One turn moves each row of this set onto another row. After a few examples, where does it send each row asked below?
Kuvu: [-22   9   9  -9   0   7   3  -4 -25  -1   8 -18  21 -12 -18  15 -14 -10
   6]
zif: [-16  -4 -16 -10   1   9   2  -4  -8  15  10 -12   8  -4 -15  14 -14   7
 -12]
tazav: [ -3  21  22  10   7  -3   2 -16 -15   5  14 -12  12  -7 -11   7 -21 -11
  -7]
nebet: [-25   6  14  -7  -1   0   6   5 -14  11  22  -7   7 -29 -16   3 -20  -6
  -7]
vagu: [  0  -1  20  -1  -9 -18  10 -19  -8  19  11   0  -5  -5   3   7 -12  -7
  -1]
lizu: [ -5  17  25   6   1   0  10  -6 -12  12  15  -3   8  -5  -4   5 -23 -15
  -2]
Livab: [  4  -8  12  -5   9 -13  11  -7 -13   6   0  -7 -10 -14 -10   6  -5   3
  26]
Lig: [  8   4   3   5   4   9  28 -13 -20   0  14  -8   9 -25 -24  15  -8   9
   7]
sidal: [  6 -13  10  -4   4 -13   8 -12  -8  11   1  -7 -12 -13  -7   0  -5   3
  21]
tozod: [ 10   1  -9   1  10   6   8 -21 -11   8   4  -8   4  -7  -6  20   2  16
  -1]
Monon: [  8  -6  14   1   2 -24   1 -26  -8   5   7 -18  -3  -8  -7  11  -5  -7
  -5]
Lesap: [  1  -4  13  -4  14 -13   9 -13  -9   7   2 -12 -10 -11 -15   9  -9   7
  26]
fod: [-21  12   6  -4   1   9   0  -2 -27   9  11 -18  19 -12 -17  10 -19  -7
  11]
Kuz: [  5   2   6   2   2  10  34  -8 -17   1  13  -3   6 -23 -20  16  -7   8
   8]
lunez: [-15  -9 -16 -14  -4  11   6   0  -8  13   9  -6   8  -5 -11  14 -12   2
 -11]
Kes: [  3  -9  12  -5  10 -14   6 -20  -1  11   5 -13 -10  -9 -13   5 -10   5
  21]
gona: [-10 -13 -15 -16  -3   8   4   0  -8  12  14  -7  10  -6 -13  14 -14   2
 -11]
Vil: [ 12 -11  12   2  -5 -21   3 -17 -14   9   6 -10  -5 -12   1   4  -3 -11
  -2]
tuv: [-13   4   7  -2  11  -1  10   5 -12   3  20 -10   6 -32 -25  -4 -24  -2
  -9]
muze: [  6  14  17   8   2  -4   2 -15 -24  -2  12  -9  17 -15  -8   4 -15 -18
  -8]
komom: [-20   6   9  -4   2  -4   0  -1 -21   0  19 -14  12 -33 -20   3 -14  -5
 -15]
nosip: [-19   2   9  -7  -3  -1   4   5 -22   5  20  -7  10 -34 -14   1 -15  -9
 -10]
Vez: [  7  -9  11  -5  10 -15   9 -12 -17  -3  -2 -10  -6 -17 -12   7  -1   1
  22]
koga: [-11  -7 -20 -11   1   8  -1  -8 -12  11  11 -14  13  -8 -18  14 -12   5
 -13]
fak: [-10  -8 -17  -9   1   5   0  -2 -11  10  11 -13  10  -5 -16  14 -13   8
 -17]
sifu: [-14   1  10  -6   9  -1  14   6 -11  -2  17  -7   7 -32 -23  -1 -20  -5
 -11]
kav: [  5 -10  11  -5  11 -18   5 -23  -4   0   1 -16  -7 -11 -15   8  -4   4
  15]
tapi: [-26  10  13  -5   4  -3   2  -1 -13   6  21 -15   9 -27 -21   6 -20  -2
 -12]
sati: [  3   1  -2  -5   8   8  14 -19  -2  11   6  -4   2  -1  -5  25  -2  15
   2]
dofa: [  8 -14   9  -4   6 -17   7 -16 -10  -1  -3 -10  -8 -15  -9   3   2   2
  13]
Vibon: [  2   7   7   6   4  10  32  -7 -14   5  12  -5   2 -19 -19  15 -10  14
   7]
Fet: [  8   1  13   3  -3 -23  -1 -31 -17  10  12 -12   4 -11  -7   7  -9  -7
  -6]
ritu: [  0   6  18   6  -1 -21   2 -27  -9  18  13 -11  -3  -3  -5   8 -14  -1
  -4]
Ropiv: [-10 -11 -19 -15  -3   9   2  -5 -13   9  10  -9  14 -10 -14  14 -10  -1
 -11]
sigu: [  5   8   4   9   7   9  27 -12 -17   5  14 -10   5 -21 -24  14 -10  15
   6]
moru: [-13   2   8  -6  10  -1  11   3 -11  -1  20 -10   9 -33 -26  -1 -23  -6
  -9]
Lup: [-22   9   9  -5  -2   7   5   4 -28  -1   2 -14  17 -12 -12  12 -10  -9
   2]
san: [ 15  -5 -11  -4   4   9   8 -19 -14  11   8  -2   7 -12  -4  17   2   8
   6]
rom: [-15   4   9  -2   9   0  13   8 -11   2  17  -8   4 -31 -22  -4 -22  -2
 -10]
venu: [  8  -5  -5 -10   3  11  15 -17  -5  14  10   1   5  -6  -3  22  -2   7
   9]
dulop: [  4  -5  12  -4  15 -16   6 -18 -13  -1   0 -15  -6 -14 -18  10  -5   5
  22]
taf: [  7  -9  15   0  -5 -17   6 -15  -7  21  12  -7  -9  -9   1   4 -11 -10
   6]
gati: [  3  10  20   3  -4   0  10  -5 -21   5  12   1  14 -14  -1   2 -16 -22
  -2]
rotuf: [-13  -9 -14 -12   0   7   3  -1  -6  11  12 -11   8  -2 -14  16 -15   6
 -15]
nomom: [ -7 -13 -19 -12  -2   6   0  -2 -13  10  14 -10  12  -8 -15  12 -13   3
 -13]
vebur: [  3  -4  18   0   2 -20   4 -24  -1  17  14 -16  -7  -4  -6  11 -15  -6
   3]
doso: [  8  -6  15  -3 -10 -20   7 -23 -16  11  11  -1   3 -13   1   6  -6 -14
  -2]
lubi: [-22  11   7   0  -2   9   2   5 -29   9   5 -15  14 -12 -11   7 -14  -5
   7]

sigu moves to Lig
Livab moves to Lesap
muze moves to gati
Now find these:
sidal moves to Kes
Lup moves to lubi
lunez moves to zif
vebur moves to Monon
fak moves to nomom
moru moves to sifu
nebet moves to tapi
san moves to venu
Fet moves to doso

